50 stands for zero in the data rows.
Here are some points, one per row:
  61  54  55  49  62  64  32  58  48  52  46  36  36  54  48  45  49  45  35  64  45  60  55  51  63  36  43  61  49  45  58  52  68  64  31  71  44  57  33  54  42  56  81  61  52  56  60  26  52  46  70  55  48  53  50  42  59  57  47
  49  57  49  50  64  50  68  39  44  35  33  41  50  46  38  68  47  53  54  63  38  54  55  53  47  39  44  46  40  55  49  53  44  33  59  45  40  23  61  61  57  31  42  47  51  49  55  76  45  58  71  49  59  55  58  40  31  57  56
  45  51  61  50  51  52  53  42  67  50  38  58  71  54  61  61  43  46  44  66  44  42  53  31  45  43  43  49  57  57  42  38  53  63  44  51  47  66  36  83  44  42  59  44  38  45  44  40  36  54  46  54  62  55  46  76  42  54  68
  48  51  43  38  75  43  45  41  53  41  41  35  41  68  57  53  36  48  30  41  56  51  41  47  53  34  49  40  52  39  58  99  45  75  47  40  59  51  51  41  56  66  48  54  39  42  69  47  40  45  36  59  50  29  69  60  49  62  55
  42  49  63  16  58  51  48  39  58  54  52  55  60  54  55  44  46  46  40  33  44  51  57  57  47  52  42  62  41  64  44  50  38  56  54  39  50  35  64  56  53  51  55  54  37  57  60  37  67  54  50  58  35  75  42  6  43  55  49
  64  34  44  69  38  54  69  55  55  58  51  34  41  37  50  51  52  50  32  31  68  60  38  59  62  30  46  43  62  48  54  32  51  51  61  46  51  48  53  34  61  43  47  53  33  49  29  46  43  52  38  61  58  54  46  38  54  52  66
  46  44  53  66  67  47  55  54  43  43  30  49  20  49  62  73  46  55  41  53  32  54  44  36  49  69  51  47  53  51  41  36  44  51  59  62  60  47  43  53  47  27  41  67  62  41  46  60  54  55  56  23  40  44  36  33  38  46  49
  43  41  49  64  37  52  50  50  73  46  42  51  56  47  41  51  47  47  64  48  49  54  58  73  57  56  52  39  58  47  54  52  34  38  31  47  58  45  51  26  51  33  54  59  55  40  66  47  22  49  56  48  59  37  45  11  47  45  52
  71  49  58  51  35  53  46  49  69  50  51  62  50  52  36  74  29  54  37  56  55  30  50  45  60  36  46  43  49  45  57  48  41  56  54  56  44  55  41  66  29  53  71  65  49  47  61  45  74  51  45  52  58  54  54  78  49  42  30
  49  78  51  69  81  41  42  58  56  56  36  54  48  31  50  26  34  42  55  69  73  50  42  57  36  53  61  55  50  51  66  43  43  30  66  59  45  54  62  71  55  45  52  52  71  46  56  41  49  50  48  60  43  34  62  42  50  55  49
  40  66  70  42  39  53  28  46  42  59  63  44  45  51  53  78  56  64  32  53  42  46  61  61  52  65  54  41  47  40  67  33  41  20  60  56  59  46  50  43  59  44  48  45  57  58  57  54  43  39  50  34  41  58  60  62  51  68  60
  61  56  60  51  38  46  51  38  38  55  36  56  49  42  55  54  61  36  62  47  53  39  57  40  41  45  42  53  63  60  56  56  60  25  60  36  54  42  46  42  38  46  50  44  52  37  30  43  43  42  39  52  45  47  60  44  57  23  49
  39  40  37  68  57  47  75  56  56  75  48  30  55  59  44  43  46  35  46  49  40  44  67  50  50  55  46  50  50  56  33  47  37  53  48  65  53  53  27  35  51  49  37  39  44  60  45  66  61  40  42  52  58  31  75  42  49  42  46
  60  56  54  50  45  52  61  67  39  45  54  55  59  50  59  57  42  61  55  58  49  31  42  61  35  59  52  60  42  51  50  89  41  42  49  54  41  66  26  20  62  50  58  47  41  58  42  51  53  57  49  52  53  54  41  25  40  46  52
  27  34  54  32  64  52  56  47  49  54  55  45  32  57  47  57  47  52  61  50  59  52  51  53  72  60  64  48  58  48  57  53  51  75  50  72  44  51  46  44  37  61  48  30  44  43  32  56  49  39  66  55  55  19  46  30  33  44  44
  40  47  44  62  30  58  43  34  50  47  61  43  54  55  52  25  64  64  39  50  37  36  48  28  58  20  59  45  41  57  58  54  41  50  44  63  52  62  67  45  39  48  59  49  27  43  37  62  53  56  41  41  38  36  67  46  61  40  62
  38  59  55  50  43  52  48  61  34  39  51  45  65  41  51  66  45  35  61  29  64  47  45  30  53  51  56  51  45  47  43  42  73  45  36  51  38  40  40  48  61  41  56  33  47  51  83  52  67  41  65  46  44  20  40  57  51  48  65
  41  39  48  53  76  42  45  67  51  47  66  39  69  31  43  67  54  59  54  52  50  57  49  48  34  53  53  38  70  42  48  50  54  49  60  52  55  55  64  59  41  70  49  64  49  50  60  36  53  44  65  49  43  80  46  46  44  57  50
  60  52  39  59  35  49  38  67  46  42  68  47  44  38  49  48  58  54  50  67  60  49  58  52  45  85  39  54  50  45  28  59  46  67  50  66  51  43  48  39  37  37  34  42  44  49  54  55  45  59  50  71  57  38  57  49  52  49  50
  42  56  43  34  49  67  48  58  40  29  26  51  45  60  49  50  46  50  49  44  43  74  43  55  37  65  58  54  61  52  49  39  46  62  53  48  63  52  46  50  40  58  56  50  14  75  46  63  50  58  43  59  54  50  51  61  47  41  46
  62  31  39  47  49  38  57  58  34  52  57  58  51  59  41  47  34  47  43  74  67  40  60  20  45  67  54  49  51  37  50  20  57  54  48  33  48  49  45  51  52  70  40  46  37  53  63  39  44  50  52  39  51  48  43  48  50  51  64
  51  40  46  45  64  52  47  44  49  42  48  59  50  68  55  68  51  46  60  65  59  45  34  39  38  51  43  32  40  52  37  37  52  51  45  51  40  54  52  53  34  55  64  51  49  46  47  62  51  50  39  56  49  53  65  57  65  73  42
  56  52  50  44  39  51  51  75  32  44  40  41  76  54  37  46  46  35  49  61  50  35  43  58  54  41  49  62  53  48  57  41  60  66  60  45  57  47  64  44  49  57  51  54  60  53  52  45  43  41  30  47  38  36  31  53  50  56  24
  60  44  58  53  38  45  69  39  56  43  46  54  40  41  49  64  54  52  54  46  40  65  51  65  56  48  52  48  51  58  26  41  54  42  50  70  45  59  57  55  54  68  32  29  32  38  70  50  42  50  41  44  37  37  59  52  59  37  43
  50  53  61  56  48  53  51  45  45  41  61  42  51  65  36  39  44  68  53  55  35  64  40  39  55  68  35  50  56  60  64  52  59  42  42  36  56  59  49  57  44  40  32  38  72  62  61  49  58  56  43  48  54  61  50  46  46  43  41
  53  52  62  46  50  56  56  43  44  45  58  59  57  61  45  21  36  50  45  45  35  33  43  29  40  46  67  54  68  45  39  42  59  45  58  70  56  42  42  46  73  51  49  51  57  37  46  33  53  64  58  62  49  60  57  56  75  70  38
  54  49  47  52  36  58  41  6  49  66  49  51  68  59  47  43  62  52  62  55  57  50  41  62  34  59  54  51  36  43  50  53  67  66  51  38  62  40  37  67  53  54  48  54  43  41  40  50  60  52  55  48  43  59  47  54  60  47  58
  56  31  37  23  60  46  48  37  50  49  62  45  53  48  51  50  55  49  50  40  71  65  54  54  35  43  51  52  61  46  53  48  54  46  53  73  49  62  52  37  46  48  59  52  72  61  60  69  54  60  40  45  56  34  46  50  31  52  56
  33  50  46  42  55  40  40  35  41  46  57  61  50  32  37  54  55  54  39  51  63  53  50  58  59  39  45  69  35  48  49  47  39  32  51  52  65  47  53  56  60  36  48  57  62  42  49  29  47  51  30  50  42  71  24  64  66  45  38
  55  63  39  39  60  45  63  40  60  56  68  64  39  54  50  55  52  61  43  48  21  61  45  45  46  55  57  51  47  43  53  54  72  46  58  38  50  51  58  60  57  26  57  43  44  54  50  54  46  41  42  48  45  47  38  45  60  46  38
  54  53  34  40  10  61  59  60  51  57  51  49  40  62  50  27  55  45  34  39  50  52  44  49  31  42  39  50  44  41  62  69  35  67  57  56  37  66  54  51  40  30  28  38  62  52  48  37  51  39  67  49  40  62  57  46  60  47  44
  59  33  39  58  54  54  60  50  54  40  51  50  54  39  68  49  62  45  53  46  37  45  55  40  57  75  53  56  43  52  83  48  45  32  54  46  52  47  59  66  58  43  45  58  42  54  44  63  47  54  55  68  41  53  54  66  55  48  34
  60  51  58  57  60  51  48  63  30  56  42  59  58  29  50  43  43  49  55  47  54  80  65  44  39  45  54  37  35  47  42  59  48  53  38  47  65  52  43  33  49  56  57  49  53  46  44  45  46  50  60  51  58  57  47  34  44  59  47
  60  54  49  49  56  47  39  63  72  30  36  47  40  42  50  51  80  44  45  56  45  33  64  52  66  56  69  33  38  58  56  49  53  46  65  32  58  52  42  66  61  54  41  53  80  61  43  52  64  54  45  56  36  63  41  64  56  58  59
  59  71  55  33  62  53  62  38  43  53  51  53  63  50  53  62  53  40  43  54  54  54  47  45  60  47  57  38  55  57  41  42  42  70  36  47  32  54  52  38  41  41  47  78  56  49  61  62  39  49  66  67  57  50  55  72  59  42  66
  61  52  48  38  40  49  33  64  60  63  29  63  58  60  33  44  58  66  63  42  44  58  50  52  63  41  35  62  40  48  35  55  52  26  54  37  35  59  38  47  70  42  46  58  61  28  27  46  45  38  61  43  47  29  51  68  55  46  68
  59  47  48  63  46  42  30  31  52  36  55  60  48  41  50  37  60  46  67  57  46  49  51  61  56  45  37  51  42  54  48  53  53  54  51  45  33  53  58  36  64  21  52  52  48  78  39  18  52  39  57  35  56  61  61  65  43  45  21
  59  40  45  58  54  60  40  45  63  54  59  49  44  46  49  52  32  55  72  47  52  46  57  61  61  44  55  59  56  56  52  58  47  47  60  45  44  54  54  60  55  37  29  42  43  35  46  61  49  49  41  22  55  46  36  54  82  45  50
  44  41  67  56  39  42  67  47  53  32  47  44  57  46  52  45  38  54  43  37  58  45  51  46  42  72  46  61  47  48  56  50  59  67  41  55  41  48  60  52  49  65  69  46  57  51  37  72  49  44  44  30  60  62  61  45  64  42  64
  36  52  42  58  33  48  39  48  43  63  49  44  44  49  51  45  59  36  55  52  57  67  47  46  69  49  52  40  62  43  40  74  51  42  49  45  36  41  47  69  59  57  55  64  51  60  34  58  49  50  37  55  43  72  42  53  35  53  49
  47  58  57  35  43  42  50  43  62  51  46  38  54  34  63  35  46  49  59  37  46  45  39  36  53  31  51  60  57  40  55  38  50  52  48  46  55  38  35  42  28  72  43  57  45  59  52  80  41  48  74  49  50  30  39  42  49  65  46
  37  60  56  51  81  58  49  70  55  44  61  57  42  58  45  26  51  48  49  44  69  54  55  72  50  40  49  47  46  46  54  49  60  36  45  47  44  51  43  43  35  53  53  51  43  37  60  51  49  55  41  45  60  70  32  52  23  55  45
  41  43  55  74  33  46  43  60  42  63  39  64  56  58  63  58  50  53  52  56  40  39  56  56  53  51  56  67  48  42  47  42  54  60  46  40  52  48  80  45  49  53  50  35  57  68  57  61  68  60  41  81  49  72  55  50  41  40  64
  38  50  51  76  53  40  50  59  42  62  87  70  46  63  51  56  57  39  64  44  57  53  53  59  40  37  46  53  41  62  51  46  48  50  50  43  60  57  46  67  48  77  45  65  55  66  59  44  43  56  58  39  67  42  51  47  50  59  68
  48  37  53  21  37  37  44  66  39  67  58  40  52  63  63  33  66  62  60  42  48  50  40  66  51  33  65  41  47  65  43  47  44  61  43  43  57  43  52  67  39  53  59  48  57  35  49  19  58  56  38  47  57  67  58  71  46  46  47
  52  61  34  66  68  56  51  48  56  47  51  57  34  43  51  55  51  55  51  39  41  40  53  55  48  50  38  50  61  56  45  26  36  51  41  43  58  37  49  45  81  64  52  33  63  33  44  61  43  49  54  51  44  55  62  47  40  38  42
  43  69  47  48  39  55  63  45  63  68  42  43  38  50  59  50  53  51  48  51  54  51  48  48  51  71  41  48  50  52  48  77  52  40  38  47  56  48  72  30  40  80  53  52  43  55  37  41  59  58  56  42  66  29  37  59  37  57  48
These points spread out most along one direction. Take the direction at right angles to it along which they spread out most. Then take the direction at right angles to both along which they spread out most. Go by this last direction. How many in every 100 of the points above lie lower along it than each point below? Answers are rounded to whole numbers. More than half of the points above lie lower than the first one.
  40  66  70  42  39  53  28  46  42  59  63  44  45  51  53  78  56  64  32  53  42  46  61  61  52  65  54  41  47  40  67  33  41  20  60  56  59  46  50  43  59  44  48  45  57  58  57  54  43  39  50  34  41  58  60  62  51  68  60 81
  60  54  49  49  56  47  39  63  72  30  36  47  40  42  50  51  80  44  45  56  45  33  64  52  66  56  69  33  38  58  56  49  53  46  65  32  58  52  42  66  61  54  41  53  80  61  43  52  64  54  45  56  36  63  41  64  56  58  59 79
  48  37  53  21  37  37  44  66  39  67  58  40  52  63  63  33  66  62  60  42  48  50  40  66  51  33  65  41  47  65  43  47  44  61  43  43  57  43  52  67  39  53  59  48  57  35  49  19  58  56  38  47  57  67  58  71  46  46  47 23
  42  56  43  34  49  67  48  58  40  29  26  51  45  60  49  50  46  50  49  44  43  74  43  55  37  65  58  54  61  52  49  39  46  62  53  48  63  52  46  50  40  58  56  50  14  75  46  63  50  58  43  59  54  50  51  61  47  41  46 57
  64  34  44  69  38  54  69  55  55  58  51  34  41  37  50  51  52  50  32  31  68  60  38  59  62  30  46  43  62  48  54  32  51  51  61  46  51  48  53  34  61  43  47  53  33  49  29  46  43  52  38  61  58  54  46  38  54  52  66 15
  43  41  49  64  37  52  50  50  73  46  42  51  56  47  41  51  47  47  64  48  49  54  58  73  57  56  52  39  58  47  54  52  34  38  31  47  58  45  51  26  51  33  54  59  55  40  66  47  22  49  56  48  59  37  45  11  47  45  52 36
  54  53  34  40  10  61  59  60  51  57  51  49  40  62  50  27  55  45  34  39  50  52  44  49  31  42  39  50  44  41  62  69  35  67  57  56  37  66  54  51  40  30  28  38  62  52  48  37  51  39  67  49  40  62  57  46  60  47  44 0
  38  59  55  50  43  52  48  61  34  39  51  45  65  41  51  66  45  35  61  29  64  47  45  30  53  51  56  51  45  47  43  42  73  45  36  51  38  40  40  48  61  41  56  33  47  51  83  52  67  41  65  46  44  20  40  57  51  48  65 68
  59  33  39  58  54  54  60  50  54  40  51  50  54  39  68  49  62  45  53  46  37  45  55  40  57  75  53  56  43  52  83  48  45  32  54  46  52  47  59  66  58  43  45  58  42  54  44  63  47  54  55  68  41  53  54  66  55  48  34 43
  56  52  50  44  39  51  51  75  32  44  40  41  76  54  37  46  46  35  49  61  50  35  43  58  54  41  49  62  53  48  57  41  60  66  60  45  57  47  64  44  49  57  51  54  60  53  52  45  43  41  30  47  38  36  31  53  50  56  24 53
  61  56  60  51  38  46  51  38  38  55  36  56  49  42  55  54  61  36  62  47  53  39  57  40  41  45  42  53  63  60  56  56  60  25  60  36  54  42  46  42  38  46  50  44  52  37  30  43  43  42  39  52  45  47  60  44  57  23  49 6
  44  41  67  56  39  42  67  47  53  32  47  44  57  46  52  45  38  54  43  37  58  45  51  46  42  72  46  61  47  48  56  50  59  67  41  55  41  48  60  52  49  65  69  46  57  51  37  72  49  44  44  30  60  62  61  45  64  42  64 30
  47  58  57  35  43  42  50  43  62  51  46  38  54  34  63  35  46  49  59  37  46  45  39  36  53  31  51  60  57  40  55  38  50  52  48  46  55  38  35  42  28  72  43  57  45  59  52  80  41  48  74  49  50  30  39  42  49  65  46 55
  62  31  39  47  49  38  57  58  34  52  57  58  51  59  41  47  34  47  43  74  67  40  60  20  45  67  54  49  51  37  50  20  57  54  48  33  48  49  45  51  52  70  40  46  37  53  63  39  44  50  52  39  51  48  43  48  50  51  64 85
